Some points, each followed by its number:
[  6 -30 -15 -13   3  -4 -22 -17 -15 -21 -10  11 -13  -8 -11   6 -11   3
 -15 -10  57  18  -7 -14 -20 -24  -8  26 -17  11 -12   3] 0
[  4 -28 -18 -19   7  -3  72 -22 -16 -25  42  -4 -16  -9 -16  -2 -16 -29
 -14 -13  -9 -11  17 -20 -24 -23  -6 -11 -23 -82 -12  12] 1
[  6 -32 -17  -5   1  -7 127  -5 -16 -17  88 -20  -5  15  -9  10  -9  16
 -20  -8 -12  -6  71 -25 -15 -33 -16  -2 -17 -19 -23  -8] 2
[  7 -27 -18  78   5  38 -20 -22 -12 -21 -10  -5 -16  -4 -13   5 109   3
 -14 -13 -15  43 -10 -13 -22 -21 -10  44 -15  11  -9   6] 3
[  3 -31 127  -3  19   6 -18 -16  10  -1  19  -3  -8  -4 117  11 -10 -10
 -17 116 -25  -8 -21 -27 127  -8  -6  -7 -14  12  -1  14] 4
[  7 -27 -13 -18   8   4  52  -7  -2 -17 -20 -14  74 -14 -23  14 -16  -8
 -18 -13 -14 -27  21  85 -17 -12 -11 -17 -17 -80  -2  11] 5
[  7 -26 -15 127   3  95 -20 -20 -14 -20 -11  -5 -15  -5 -16   5 127   2
 -13 -12 -16 105  -9 -12 -21 -21  -8  99 -16  10  -9   7] 6
[  8 -26 -16 -13   2  -4 123 -22 -12 -18 -13  -4 127  -8 -15   6 -13   2
 -11 -11 -12  -4  87 127 -20 -19 -10 -13 -15 -52 -10   8] 7
[  6 -27 -17 -12   3  -6 -23 -20 -11 -21  66  -5 -16  -4  63   3 -15  -3
 -14  65 -15 -13 -10 -12 -20 -21  -9 -10 -15 -61 -10   8] 8
[-81 -29  65  -7 -29   2 -21 -18   3  89  10  -5 -11  -2 -24   7 -13  -7
 -17 -20 -21 -12 -18 -24  83 -12  -6 -10 -16  10  -4  12] 9
[  2 -23 -20 -22   7 -14 -26  41 -20 -19  -3 -14 -12 -52 -21   5 -14  -5
  25 -15  12 -10 -10 -17 -17 -24  -5  -9  -5   2  -4   5] 10
[  8 -34  51 -11 -46   3  -4 -21  -8 -27 -17  -6 -19   1  32   5 -16   2
 -17  37 -30   6 -12  -9  90 -19  -4 -21 -23  19   4  18] 11
[  6 -19  -8 -17  -3  -2 -21  33  -7 -17  -8 -13 -18 -53 -15   0 -10   4
  25 -11   9 -13  -7 -12 -18 -21  -5 -15 -23  10 -11   6] 12
[  7 -27  96 -14   4  -6 -21 -23  -9 -19  -8  -5 -15  -4  82   0 -17  -3
 -16  88 -15 -13 -11 -13 121 -23 -10 -12 -17  10 -10   4] 13
[ 14 -21 -15 -14  10   6 111 -21  -9 -23  -5 -13 127  -6  -3  -2 -14  -4
 -17 -11 -19 -13  84 127 -16 -34  -2   0 -15   6  97  10] 14
[  6 -25 -16 -12   3  -6 -22  48 -14 -22 -11   1 -17 -26 -14   2 -15   2
 -15 -14  40 -10 -12 -13 -20 -22  -9   6 -16   9  -9   6] 15
[  5 -27 -14 -12   6  -5 -21  51 -12 -22 -10   7 -17 -16 -14   3 -12   4
 -12 -15  45 -11 -10 -14 -22 -21  -8  14 -17  10 -10   5] 16
[ -3 -25 -15 -18   2   8 -21  45  -8  -9   1   3  -6 -22 -20   3 -14   4
 -12 -12  35  -7 -17 -13 -12 -22  -5   7 -20  17   3   4] 17
[  2 -12 -29  10  15   1  39 -21  -9 -20  -8 -14  64  -8  -4 -20 -11  12
 -22 -14 -26   9  32  79 -29 -20 -11 -13 -18 -71   2  -5] 18
[ 19 101 -12 -12  11  -5 -29  79  33 -19  -1  32 -10  -3 -25   7 -16  -3
  84 -18 -26 -11   7 -33 -11 -15  -8   1 -17   7 -11   6] 19
[  7 -23 -16 -27   0  -8 -10 -32 -13 -30 -32  -5 127  -5  -6   9 -11  -3
 -19  -5 -11   4   1 127  -7 -19 108  -2 -29  10 122 -45] 20
[  2 -27  25 -13 -66   2 -21 -22 -14 -29 -12  -9 -16  -1  20  10 -13   3
 -19  16 -14 -10 -13 -20  58 -20  -6  -9 -20  19  -5   5] 21
[  1  84 -22  -5  -1  -3 -16  73  45 -21 -11   8 -15  -8 -15   9 -11   2
  91 -14  -8  -4 -12 -18 -20 -20 -20 -15  -9  18  -6  12] 22
[  5 -23 -16 -15   0  -4 -21 110 -10 -20 -11  84 -13  33 -13   4 -11  -5
 -14  -9 113  -7  -4 -15 -18 -28  -9  71 -18   8 -14  -2] 23
[ 13 -25 -17  59   5   4 -31 -25 -11 -18 -11  -7 -17  14  -8   4 -16  -7
 -17 -11  70  35 -11 -13 -21 -28  -3  32 -11  17 -11   8] 24
[  6 -34 -16  -7   0  -6 127  -9 -13 -15  99 -20  -8  11 -10   6 -10  25
 -16  -8 -11  -4  67 -23 -14 -31 -15  -2 -20 -11 -20  -7] 25
[  7 -25 -16 -12   3  -6 -21 -18 -13 -20 -11  -6 127  -3 -14   2 -13   2
 -13 -13 -13 -11  -8 127 -21 -23 113 -12 -14  11 108 -51] 26
[-51 -25 -13 -13  10  -3 -18 -23 -16  40 -19   1 -12  -7 -15 -59  -9   0
 -13 -17 -16  -7  -3 -12 -22  17 -18  -8  -1   2 -16   6] 27
[ 20 -29  -4 -16   1  -1  -4 -11 -25 -31  67  -6  -6   1  66   2 -15  -3
 -32  72 -20 -17  -7 -20 -29 -13  -5 -19 -31 -48   0  11] 28
[  5 -24 -14  78   3  42 -21 -19 -11 -23 -13  -5 -18  -3 -16  -1 119   3
 -12 -11 -15  46  -9 -15 -20 -23  -7 -11 -19  11  -8 -70] 29
[  4  90 -17 -12   3  -6 -20 -21  37 -21 -11  -6 -15  -3 -12 -55 -12   2
  56 -12 -14  -9 -10 -12 -20  66 -11 -11 -16  10  -9   6] 30
[  8 -24 -15 -12   2  -3 127 -20 -10 -20  84  -4 127  -2 -14   3 -12   3
 -14 -13 -16 -10  83 -14 -20 -25 -11 -13 -16 -36  -9   8] 31
[  5 -26 -16 -13   3  -6 -23 -20 -11 -19 -12   7 -16  -6 -14   4 -11   3
 -14 -12  60  22 -10 -11 -23 -24  -8  29 -15   9  -8   8] 32
[  1 -30 -15  -9  12  -9 -29 114 -24 -11  14  72 -10   6 -36  -4  -7 -19
  86  -4  86   3  -5 -21  -5 -25 -23  -4 -14   6   1  -2] 33
[-25 -24 -17 -12   3  -6 -18 -24 -11 127 -14  -2 -15  -4 -10  15 -17   3
 -15 -13 -12  -9 -11 -14 -21 106  -8 -17  93  13  -6  10] 34
[ 29  50  -5 -21  36 -40  21   1  -9 -20 -24 -47  16 -19 -25 -63 -13  -9
 -14  -9 -18  -1  23   5   0  72  21 -20  30 -32 -23  18] 35
[  2 -21 -13 127   2   2 -20 -17 -16 -13  -8  -6  -8  75 -13   1  -9   4
 -13 -11 121 102 -14 -10 -21 -23 -10 110 -16  16  -1   2] 36
[  7 -27 -16 126   6  82 -21 -23 -14 -19 -10  -5 -17  69 -15   3 -13   1
 -12 -13 -15 103 -10 -15 -22 -22  -6 106 -16  11  -6   8] 37
[-51  -3  -5   6 -48   0 -27   7 -10 104  -9 -11   4  17 -30  10  -4  16
  -4 -10 -31 -25  18 -34 -25 -18 -12 -13  99   9 -11  11] 38
[  6 -27 -14 120   5  -4 -21 -21 -13 -20 -10  -6 -18  72 -13   4 -13   3
 -14 -14 126  97  -9 -12 -21 -23  -8 106 -15  10  -6   7] 39
[-48 -31 -16 -25 -30  -9   1 -28   9 127   9   5  -9  -8  -6  -7  -1  12
 -20 -32 -23 -44  -3 -16  -4 -23  -7  -5  82   5 -25  -4] 40
[  5 -28 122 -12  28  -4 -21 -20 -13 -22 -12  -7 -18  -2  99   4 -15   3
 -15 106 -15 -12 -11 -15 127 -21  -9 -11 -16  12  -8   7] 41
[  7 127 -16 -12   5  -6 -21 104 106 -19 -12  -5 -17  -5 -15   3 -15   2
 124 -12 -12 -12  -9 -12 -20 127  -8 -12 -16  10  -8   5] 42
[  6 -26 -14 -11   4  -4 -19 -22 -12 -19 -10  70 -17  65 -12   5 -13   2
 -14 -13 127  84 -10 -11 -22 -21  -8  99 -17  10  -9   7] 43
[  8  90 -12   1   2  -9 -19  54  31 -26 -12  -7 -19  -6 -17   3 -13  -1
  52 -11 -17  -5 -14 -15 -21  63 -16  -6 -15   7   3   5] 44
[  7 -25 -16 127   2  97 -25 -23 -12 -20 -11  -4 -19  -4 -14   4 127   4
 -17 -12 -14 105 -12 -15 -21 -22  -7 100 -14  12  -7   5] 45
[  7 -24 -16 -13   3  -6 -23 -20 -12 -20 -10   8 -18 -13 -13   3 -12   2
 -14 -12  49   8  -8 -12 -22 -22 -11  21 -17  11  -9   7] 46
[  9 -20 -14 -11  -4  -7 -23 120 -11 -19 -15  67 -16   3 -15   6 -11   6
 101  -7  78 -13  -8  -9 -19 -21  -5 -17 -18   9  -6   9] 47
[ 15 -25  54 -11 -34  -6 -25  -8 -15 -18  -4 -14 -19   7  29  -8  -8   0
 -10  40 -13  -8  -8  -9  72 -32 -13  -9 -24  16 -14  -1] 48
[ 12 -29  39 -11 -62  -4 -24 -17  -8 -16 -12  -7 -15 -17  23  10 -13   3
  -9  15 -11   4 -18  -6  64 -18 -13 -19 -20  16 -10  11] 49
[  6 -26  42 -12 -60  -5 -22 -20 -12 -18 -11  -5 -19  -3  23   3 -13   3
 -14  24 -13 -10 -11 -13  62 -24  -9 -11 -16  10  -7   4] 50
[ 12 -25 -20 -13   8   6 -31  56 -13 -20 -11   7 -16 -14  -6   4 -17 -10
 -21  -6  48 -12 -15 -16 -19 -28  -1   1  -9  17 -12   9] 51
[  6 -26 -15 -14   4  -6 -20 -22 -13 -21 -11   9 -19 -13 -14   4 -15   3
 -16 -14  52   9 -10 -12 -21 -24 -11  22 -17  11  -9   7] 52
[  7 -33 -15  -8  -1  -3  72 -21 -20 -20  44  -6 -14  -6 -10   4  -6 -33
 -16 -13 -13  -7  21 -18 -22 -19  -7 -12 -22 -88  -8  11] 53
[ 15 -27  97 -13   9   0 -23 -21 -18 -23 -14  -2 -12  -5  91   7  -7   4
 -12  94 -20  -5  -4 -14 119 -25 -19 -11 -13   5 -15   6] 54
[  7 -26 -15 127   1  98 -20 -20 -11 -20 -11  -6 -19  -7 -14   5 127   1
 -11 -10 -13  96 -12 -11 -20 -21 -10 -15 -17  11 -10 -16] 55
[  8 -25 -11 -20   2  -5 -28  55 -13 -17  -8   6 -18 -14 -19  11 -15   3
 -14 -11  43 -16  -2  -6 -28 -20  -9  14 -17  15  -6   4] 56
[  6 -25 -16 -11   0  -6  79 -21 -12 -20  55  -7 -18  -2 -15   2 -13 -22
 -13 -13 -15 -11  18 -10 -22 -21 -10 -13 -15 -71  -9   7] 57
[  8 127 -15 -12   5  -6 -22 127  92 -23 -12  83 -19  -4 -16   2 -15   3
 127 -12 -14 -11 -11 -12 -22 -19  -9 -11 -15  10  -8   5] 58
[  5 -24  -9 -26  -2  -4 -30 126 -15 -17  -6  71 -18  33 -17  20 -17   3
  97 -11  98 -22   0  -3 -25 -20  -9 -12 -19  20  -7   4] 59
[  6 -27 117 -11   4  -6 -20 -19 -14 -19 -10  -4 -17  -5  97   5 -15   2
 -16 101 -14  -8 -11 -15 127 -22 -12 -13 -15  11  -5   8] 60
[ 16 -24  -7 -12  -1  -6  60 -14 -19 -30  -7  -8  69   2 -18  -2 -16   1
 -24 -21 -21 -10  18  76 -27 -27  -6 -15 -23 -86  -6   2] 61
[  5 -28 -16 106   5  -7 -23 -18 -15 -19  -8  -5 -18  66 -15   3 -15   1
 -15 -14 125  88  -9 -14 -17 -23  -6 100 -16   9 -10   4] 62
[  7 -26 -17 -15   3  -6  77 -22 -12 -22  49  -7 -17  -4 -16   2 -13 -25
 -14 -12 -16 -11  21 -11 -22 -21 -11 -12 -14 -76  -9   7] 63
[  8 -24 -22 -18   0 -47 -22 -22 -14 -24 -13   1 -14  -4 -10   2  21   7
  -8 -15 -19 -44  -6 -12 -16 -19 -12 -15 -25  13 -13 -35] 64
[  8 -25 -14 -14   2  -6 -24 122 -11 -19 -11  71 -18  23 -15   7 -14   2
  97 -10  96 -12 -10 -11 -24 -21  -8 -11 -17  12  -8   4] 65
[  8  89 -17 -11   2  -4 -22 -21  35 -22 -12  -4 -15  -2 -13 -54 -16   2
  51 -15 -15 -11  -9 -13 -20  64  -8 -11 -17  12  -9   7] 66
[  7 -27  39 -12 -63  -6 -23 -21 -12 -24  -9  -8 -14  -3  21   0 -14   2
 -13  26 -16  -9 -12 -17  62 -22  -7 -12 -16  13  -9   6] 67
[ 20 -26   6  -9 -11   4 126 -31 -25  -8  50  -7  -2 -15  84  53  -6  -1
 -19   0 -18 -19  28  11 -14 -17  -7 -13 -38 -88  -6 -16] 68
[  7  83 -17 -13   3  -6 -18 -22  24 -22 -12  -7 -17  -4 -15 -53 -14   1
 -14 -14 -15 -11 -11 -10 -23  60  -7 -12  26  11  -7   6] 69
[  8 -27 119 -12  41  -7 -22 -22 -13 -21 -10  -5 -17  -3  93   2 -15   3
 -14  96 -15 -12  -9 -13 127 -23  -9 -10 -14  11  -7   6] 70
New points follow, each followed by the numbers of its five nearest points above by angle, nearest first.
[ 11 -25 -19 -19   0  -7 -12 124 -10 -21 -20  75  -9  54  -7  10 -11  -3
 -18 -10 120  -3  -1 -24  -9 -17  -7  79 -23  10 -16   4] -> 23 16 65 59 56
[  6 127 -12 -14   4 -10 -25 -14  79 -21 -11  -9 -16  -6 -11  13 -11   3
 -11 -13 -17 -12  -9 -10 -19 120  -7 -14  96  10  -8   6] -> 69 66 30 44 42
[-38 -33 -17  -6  -7  -4 -20 -22 -21 124  -8  -5 -10  -5  -8   2  -5   3
 -16 -12 -16  -9  -6 -19 -18  89  -1 -12  96  21 -11  13] -> 34 40 38 27 9
[ 21 127 -21 -21   5  -4 -22 -14  99 -21 -10 -12 -14   4 -18   1 -17  -2
 -18 -14 -18  -4  -3 -19 -15 127  -5 -18  97   9 -13   2] -> 69 66 30 42 44
[  8 -26 -15 -13   5  -3 127 -20  -8 -18 -12  -6 127  -5 -14   5 -13   1
 -13 -13 -14 -13  83 127 -21 -21  -9 -14 -14 -43  -9   7] -> 7 14 5 61 18
[ -2  67 -15 -15   1  -8 -19 -22  12 -24 -15  -5 -15  -6 -16 -52 -16   3
 -12 -12 -13  -4  -9  -9 -14  52  -1 -10  34  10  -8   5] -> 69 66 30 35 44
[ 17 -22 -23   1   7  13 -22 -31  -7  -5 -16  61 -11  31  -8   1  -2  -6
 -11 -15 118  80  -3 -16  -2 -18  -5  98 -19  20  17   8] -> 43 62 39 32 36
[  9 -26  -8 -10   1 -12 126 -25  -2 -23 -16 -11 127  -4 -19   2 -12   3
 -11  -5 -13  -4  84 127 -23 -17 -12  -9 -24 -43  -7   4] -> 7 14 5 61 18
[ 25 -33 -28   2  10   9 -22 -29  10  -1 -10  73 -10  35 -15   3  -5  -5
 -10 -25 113  87  -1 -19 -13 -19   0  90 -13  23  14  12] -> 43 62 32 39 36
[-84 -26  56 -11 -25  -5 -22 -23 -13  77 -12  -6 -17  -4 -14   5 -14   3
 -14 -14 -14 -10 -11 -12  73 -21  -9 -12 -18   9  -8   6] -> 9 40 50 49 67
[-48 -28 -18 -18  12   2 -27 -19  13  45 -31 -16 -12 -23 -17 -44 -17 -16
 -16 -17 -19 -24 -18 -23 -13   2 -12 -21 -23  23 -12   4] -> 27 40 9 34 38
[ 15 -30 -22  72   9  26 -21 -27  -8 -11  -7  -6 -11  18 -12   5 112  -6
  -4 -18  -8  50  -6 -14  -9 -23  -4 -10 -13  13   1 -68] -> 29 55 3 45 6
[  6 127  -3 -16  -1   0 -17 -16  71 -17  -6  -9 -19  -8 -14  21  -8   8
 -19  -6 -11 -14  -6 -12 -19 121  -2 -16 105   5 -12  11] -> 69 66 30 44 42
[  8 127 -17 -19   4  -7 -22 -26  99 -20  -9  -4 -16   6 -19   0 -15  -2
 -17 -12 -14  -9  -9 -14 -14 127 -10 -17  85   8  -3   8] -> 69 66 30 44 42
[ 14 127 -18 -17   6  -5 -25 -23  67 -17  -2  -7 -16 -11 -19   9 -15  -6
 -13 -22 -18  -5  -5 -18 -12 113  -8  -3  87   8  -9   3] -> 69 66 30 44 42
[  9 -23  -9  78   1  30 -14  -5 -13 -18  -6  -6 -12  13 -29  19 -15   1
 -15  -9  -9  57  -6  -3 -26 -16  -9  43 -22  10   3   7] -> 37 6 45 36 39
[-68 -31 -11 -18  -2  -3 -15 -19  -7  34  -7  -8 -10 -10 -24 -69  -9   0
  -5  -8  -6   4  -4  -5  -1  18   3  -6  26  10 -14   5] -> 27 40 34 38 9
[-20 -17   4 -25   7   0 -20 -22  -3 119 -11 -16 -18   8 -23   1 -13   3
 -22 -12 -16  -3 -19 -25 -18  88  -8  -2  85  24   3  -3] -> 34 40 38 27 9
[  3 -28 -16  -6   4 -49 -14 -26  -8 -13  -7   1 -17  -2 -11  -1  37   7
 -16 -19 -17 -20  -7 -14 -17 -31  13 -14 -26  10 -13 -49] -> 64 29 46 52 0
[  7 -26 -15  82   4  43 -20 -21 -11 -21  -8  -8 -16  -5 -12   2 122   2
 -15 -15 -14  -9 -10 -12 -21 -23 101 -13 -17   8  -9 -62] -> 29 55 3 45 6
[  8  77 -16  -4  13  -4 -15 -21  26  -7  -7  -8 -18 -10 -17 -53  -6  12
 -14 -11  -9  -3 -17 -17 -26  43 -14 -15  33  17  -4  11] -> 69 66 30 35 44
[ 16 -17 -20 -18   1  -1 110 -32 -19 -14 -12   3 127   2 -21  16 -16  19
 -10  -7 -10 -17  78 127 -21  -9 -22 -23 -33  18  95  13] -> 14 7 5 18 61
[  8 -26 -15 -11   5  -6 127 -21 -13 -19  90  -6 127  -4 -12   4 -15   2
 -13 -12 -13 -11  82 -13 -23 -21 -10 -11 -16 -35  -9   6] -> 31 2 25 7 57
[-23 -34 -23 -20   4  -5 -21 -25 -13 127 -17  -7 -17  -6 -11  20 -13   7
 -14 -17 -19 -13 -10 -14 -22 112 -13  -5  94   9 -13   8] -> 34 40 38 27 9
[  6 -24 -15 127   4  90 -20 -20 -12 -22 -11  -5 -17  71 -13   4 -14   2
 -14 -15 -15 102  -9 -12 -22 -22  -8 106 -16  12  -8   8] -> 37 45 6 36 39
[-80 -21  11 -21  12   6 -19 -25  -9  22 -11 -15 -17  13 -32 -45 -16  12
 -30 -15  -6 -15 -22 -36 -16  -3  -5  -6  -8  31   9  -6] -> 27 9 40 38 34
[  6  69 -17  -2  12  -5 -21 -10  33 -28   5 -11  -9   2 -16 -45 -10  15
 -11 -24 -12 -18   3 -34 -21  57  -1 -20  37  17 -10   3] -> 69 66 30 44 35
[ 24 127 -16  -5  12 -22 -27 -17  55 -26 -28 -22  -3 -27 -11  -5  -4  29
   2 -30 -21  -8  -9  -7   0  99   5  10 103   2 -16  22] -> 69 66 30 44 35
[  7  62 -16 -11   3  -5 -22 -21   6 -21 -11  -5 -18  -4 -15 -60 -15   2
 -15 -11 -13 -12 -10 -12 -22  40  -9 -13  19  12  -9   5] -> 69 66 30 35 44
[ 10 -24 -17  59  -2  -7 -14 -23 -15 -23 -25  -9 -10   2  -3   5  -7  -1
 -16  -9  57  19  -4 -24  -8 -22  -9  25 -24  11 -21   2] -> 24 62 39 36 0
[  1 -26 -26 -14   6 -30 -16 -19  -9 -21 -15  -1 -17  -3   0   2  42   6
 -28 -15  -4  -8  -8  -9 -20 -20  16  -2 -12   6  17 -48] -> 64 29 46 52 0
[-39 -29 -19 -13   6  -6 -23 -19 -18 124  -8  -5 -18  -4   0  -9 -12   2
 -15 -18 -18 -21 -18 -18 -25  74  -4 -14  82  12 -11   8] -> 34 40 38 27 9
[  3 -32 -21  -6  -2  -4 -21 123 -10 -15 -21  68 -17  24 -11  -2 -12   1
 -23  -3 105  -8  -4 -18 -12 -16 -14  74 -21  16   4   2] -> 23 16 56 51 65
[  9  59 -17 -15   3  -4 -24 -23   0 -18  -8  -6 -17  -7 -16 -66 -15   1
 -15 -15 -17  -9  -9 -17 -19  36  -8  -8  15   8 -10   3] -> 69 66 30 35 44
[  8 -27 -17 -14   4 -42 -21 -19 -14 -20 -12  -5 -17  -4 -13   3  36   3
 -14 -13 -14 -11 -12 -13 -22 -23  18 -15 -15  10  10 -48] -> 64 29 46 52 10
[ 28 127 -16 -16   6  -9 -22   9 -21 127   8 -29 -11  22   5  40   2  -6
   2 -13  -4  -2  -8   3 -17 127 -21   2 115  30 -23 -16] -> 34 69 38 44 42
[  5 -24 -16 -12   3  -6 -22 121 -10 -19 -10  77 -17  43 -14   2 -13   5
 -15 -12 117 -11 -11 -11 -22 -20  -7  79 -17  11  -9   7] -> 23 16 56 65 59
[  4 -33 -19 127   3  99 -16 -21 -20 -20  -5  -3 -17  -4 -11  -3 127   4
 -17 -13 -13 111 -13 -13 -14 -24 -11  -7 -24  11  -8 -20] -> 55 6 45 29 3
[-41 -16 -12 -12  -8 -10 -25 -21 -15  41 -17  -4 -13  -5 -14 -54 -10   5
 -15  -7  -9 -15  -5 -10 -21  13  -2 -24   5   7  -5   6] -> 27 40 34 38 9
[  4 -23 -16  84   3  38 -22 -23 -14 -17 -12  -8  -9  -6 -15   5 111  10
 -13 -15 -10  46 -13  -9 -17 -23  -8 -11 -18  13  -6 -66] -> 29 55 3 45 6
[  7 -25 -15  -7   4 -46 -22 -21 -11 -21 -13  -8 -16  -5 -13   4  31   1
 -14 -13 -15 -12 -11 -13 -22 -21  12 -15 -16  10  -7 -45] -> 64 29 46 52 10
[  5  70  -9 -27   0  -1 -27 -25  18 -20 -10  -5 -18 -12 -17 -60 -17   4
 -12 -15 -18 -15   3  -2 -25  49 -11 -10  27  18  -8   9] -> 69 66 30 35 44
[  5 -23 -14 -13   3  -6 -21 119 -12 -20  -9  75 -17  46 -14   2 -12   1
 -12 -13 114 -11  -9 -10 -21 -21  -6  76 -16  12  -8   5] -> 23 16 59 65 56
[-29 -30 -16 -13   4  -5 -18 -13 -15 127 -10 -11 -14   3 -12  11 -11   1
 -18 -11 -11 -11  -2 -17 -15 109 -13  -8  99   6 -12   2] -> 34 40 38 27 9
[  0 125 -19 -25  -3  -7 -24 127  92 -17 -11 106 -17  -8 -12   5 -12   3
 127  -8 -18 -10  -6 -10 -21 -28 -11 -18 -23   8  -8   7] -> 58 19 22 42 44
[  9 127 -18 -14   5  -7 -23 -26 -11 127 -11  -8 -16  -5 -11  11 -14   8
 -13 -15 -17 -12 -10 -11 -21 111  -4  -9  98  11 -10  10] -> 34 69 38 40 66
[  0 -30 -18 -25  -2  -9 -25 127 -22 -16 -10  90 -17  51  -2  13 -12   2
 -19 -11 122 -17 -11 -17 -20 -31  -5  85 -27   9 -11   9] -> 23 16 56 59 65
[-34 -12 -12 -20   2 -25 -20  -7  -3 127  -5  -6 -10 -20 -19  17  -4  -5
   4 -16 -15 -10  -3   6   1  84   4  -4  83  18  -1 -10] -> 34 40 38 27 9
[ 11 -23 -17  80   5  43 -22 -23 -13 -15  -7 -11 -18  -4 -13   2 118   4
 -11 -14 -11  45 -12 -10 -19 -27  -8  -9 -16   7  -5 -68] -> 29 55 3 45 6
[  9 -26 -16 -13   2  -4 -22 121 -13 -20 -11  76 -19  44 -15   5 -11   3
 -13 -10 111  -8 -13 -14 -20 -21 -11  75 -16  13  -9   8] -> 23 16 56 65 59
[  7 -25 -15  80   4  44 -21 -20 -11 -21 -11  -3 -15  -3 -12   5 121   1
 -13 -13 -13 -10  -9 -11 -21 -23  98 -12 -15   9 -10 -63] -> 29 55 3 45 6
[ 11 -29 -23 127  10  98 -21 -23  -9 -17 -11 -16  -4  -4  -8   8 127  15
 -18 -20 -17  95  -6 -16 -11 -21   0  -1 -24   7 -20 -19] -> 55 6 45 3 29
[  8 127 -12 -15   5  -4 -17 127  98 -25 -11  81 -19  -3 -13   6 -13   1
 127 -13 -14 -15  -9 -12 -19 -13  -7 -13 -22  10   0   9] -> 58 19 22 42 44
[ 10 -27 -16 121  -8  86 -22 -14 -21 -25  -5 -12 -14  67  -4   8  -3   3
 -17  -9 -14  98  -3 -25 -15 -27  -5  98 -28  17 -16   7] -> 37 45 6 36 39
[  9 -24 -17  77   5  45 -21 -21 -15 -22  -6  -9 -17  -1 -12   2 121   5
 -14 -10 -12  46 -10 -11 -18 -25  -8 -11 -15   8  -6 -67] -> 29 55 3 45 6
[  8 127 -15 -13   3  -6 -23 127  97 -20 -10  75 -18  -5 -13   3 -12   3
 127 -11 -14 -10  -9 -13 -23 -21  -7 -13 -15  10  -7   6] -> 58 22 19 42 44
[ 10 127 -13 -25  14 -18  -3 -13  77 -19 -20 -19  -6  -8 -17  10 -12  -4
 -15 -29 -15  -5   4  -6  -7 127   4 -17 103  -5 -14   8] -> 69 30 66 35 42
[ 15 127 -27 -20   0 -14 -22  -9  65  -2  24  -7 -12  -7 -11  17 -13  -5
 -31 -11  -3  -3  -6 -22 -21 117   3  -5  95  19 -13  10] -> 69 66 44 30 42
[  8 -24 -16 -11   1  -6 123 -20  -9 -16 -11  -7 127  -4 -14   3 -13   3
 -15 -13 -14 -14  83 127 -24 -21 -10 -12 -18 -47  -6   7] -> 7 14 5 61 18
[  8 127 -16 -10   1  -6 -21 120 105 -21 -11  -6 -18  -5 -11   2 -13   2
 127 -13 -11 -10 -10 -14 -20 124  -8 -12 -17  13 -10   8] -> 42 44 22 58 19
[  6 -24 -18 -12   4  -5 116 -22 -12 -19 -10  -4 127  -1 -12   3 -13   0
 -14 -13 -14 -12  80 127 -23 -23  -7 -13 -19   8  97   5] -> 14 7 5 18 61
[-46 -26 -15 -13   3  -5 -20 -21 -12  30  -7  -3 -17  -4 -14 -51 -15   1
 -14 -16 -16 -14 -10 -12 -20   2  -8 -12  -9  10 -10   5] -> 27 40 9 34 38
[  4 -27 -21  67   5  28 -22 -22 -11 -17 -11  -3 -16  10 -14   3 -15   3
 -14 -15 -15  43 -12 -15 -26 -21  -9  40 -15  11  -8   3] -> 37 45 24 6 36
[  2 -26 -11   1   5  40 -30  -9 -20 -11   8  -3 -16  -1 -30  -6 127 -11
  -3  -2  -9   2  -4 -21  -6 -26 118  -4 -24  11  88 -52] -> 29 3 55 26 20
[-31 -21 -16 -12   0  -5 -21 -21 -12 127 -14  -5 -16  -2 -13  14 -13   2
 -12 -11 -14 -10  -9 -10 -20 104  -7 -13  95  12  -8   6] -> 34 40 38 27 9
[ 11  80 -13 -26   7 -30 -16  -1   5 -26   1 -14 -11  -8 -11 -39  -5  -1
 -11 -27 -18  -1  -2  -9  -6  54  -3   0  21  10  -7 -12] -> 69 66 30 35 44
[  5 -26 -15  81   2  43 -20 -22 -14 -20 -10  -7 -16  -5 -14   1 122   1
 -15 -11 -15 -12 -12 -11 -21 -22 100  -9 -16  11  -9 -63] -> 29 55 3 45 6
[  3 127 -16 -12   1   0 -28 -22  88 -25  -9  -4 -11  -2 -12   8  -8   2
 -18  -6  -6 -13  -8  -6 -19 126  -4  -7  96  10 -14  -4] -> 69 66 30 42 44
[  8 -33  -6 -24   8  -3  -4 -10 -29 -33 -14  69 -14  63 -10  15 -12  -2
 -28 -13 127  95   5  -6 -11   4  -7  99 -39   6   9  23] -> 43 62 32 39 0
[  7 -28 -18  69   3  27 -18 -18 -16 -22 -11  -7 -14  10 -16   8 -15  -1
 -14 -13 -17  36 -11 -13 -23 -21 -10  50 -16   7 -12  11] -> 37 45 6 24 36
[-31 -21 -14 -12   3  -2 -12  -9 -10 127  -8  -9 -11  -3 -24   1 -17   0
 -15 -10 -10 -18 -12  -7 -23  88 -10 -12  93   7  -4   8] -> 34 40 38 27 9
[  7 -27 -14  74   6  29 -26 -20 -12 -21  -9  -8 -17  10 -14   0 -15   3
 -18  -9 -13  41  -8 -14 -20 -24  -7  45 -22   8 -12   3] -> 37 24 45 6 36
[  5 -26 -16  81   2  42 -20 -22 -11 -22 -11  -6 -16  -3 -12   3 117   2
 -14 -12 -13  47 -10 -13 -22 -22 -10 -13 -16  11  -9 -69] -> 29 55 3 45 6
[  6 127 -16 -13   2  -5 -22 -21 -11 127  -9  -5 -17  -2 -16  15 -13   2
 -14 -14 -13 -10 -11 -12 -24 111  -8 -11  96  11  -7   7] -> 34 69 38 40 30
[ -6  79 -12 -25   1  12 -22 -17  20  -6  -4  -7   1 -11 -14 -52   0  11
  -9  -7  -4 -12 -17  -6 -17  52 -10 -18  26  20   8  -3] -> 69 66 30 44 35
[ -3 -34 -24  -8  16  -8 127 -17 -15 -29  76  -6 127  -3 -16  -2 -11  13
  -9 -26  -4 -17  79 -30 -16 -20  -5 -21 -14 -34 -11  -1] -> 31 2 25 7 57
[ -2 -19 -16 127   2  82 -15 -17  -6 -29 -23  -7 -15  73 -13   1 -17  -7
  -9 -10 -12  97 -12  -5 -19 -27   1 104 -21  15  -5   2] -> 37 36 45 6 39
[-35 -25 -16 -10   7  -4 -16 -20 -12 127  -9  -6 -16  -3 -16   6 -12   6
 -15 -12 -14  -9 -11 -16 -27  75 -11 -14  85  13  -5   5] -> 34 40 38 27 9
[  6 127 -16 -13   4  -4 -18 -22  95 -20 -12  -6 -18  -5 -12   9 -13   4
 -12 -14 -15 -11 -10 -13 -19 127  -9 -12  85  13  -8   8] -> 69 66 30 44 42
[-42 -16 -16 -14  -8 -10 -27 -23 -15 127 -18  -6 -17  -7 -15   2 -10   7
 -14  -7  -9 -15  -2  -8 -17  81   1 -21  93  11  -7   6] -> 34 40 38 27 9
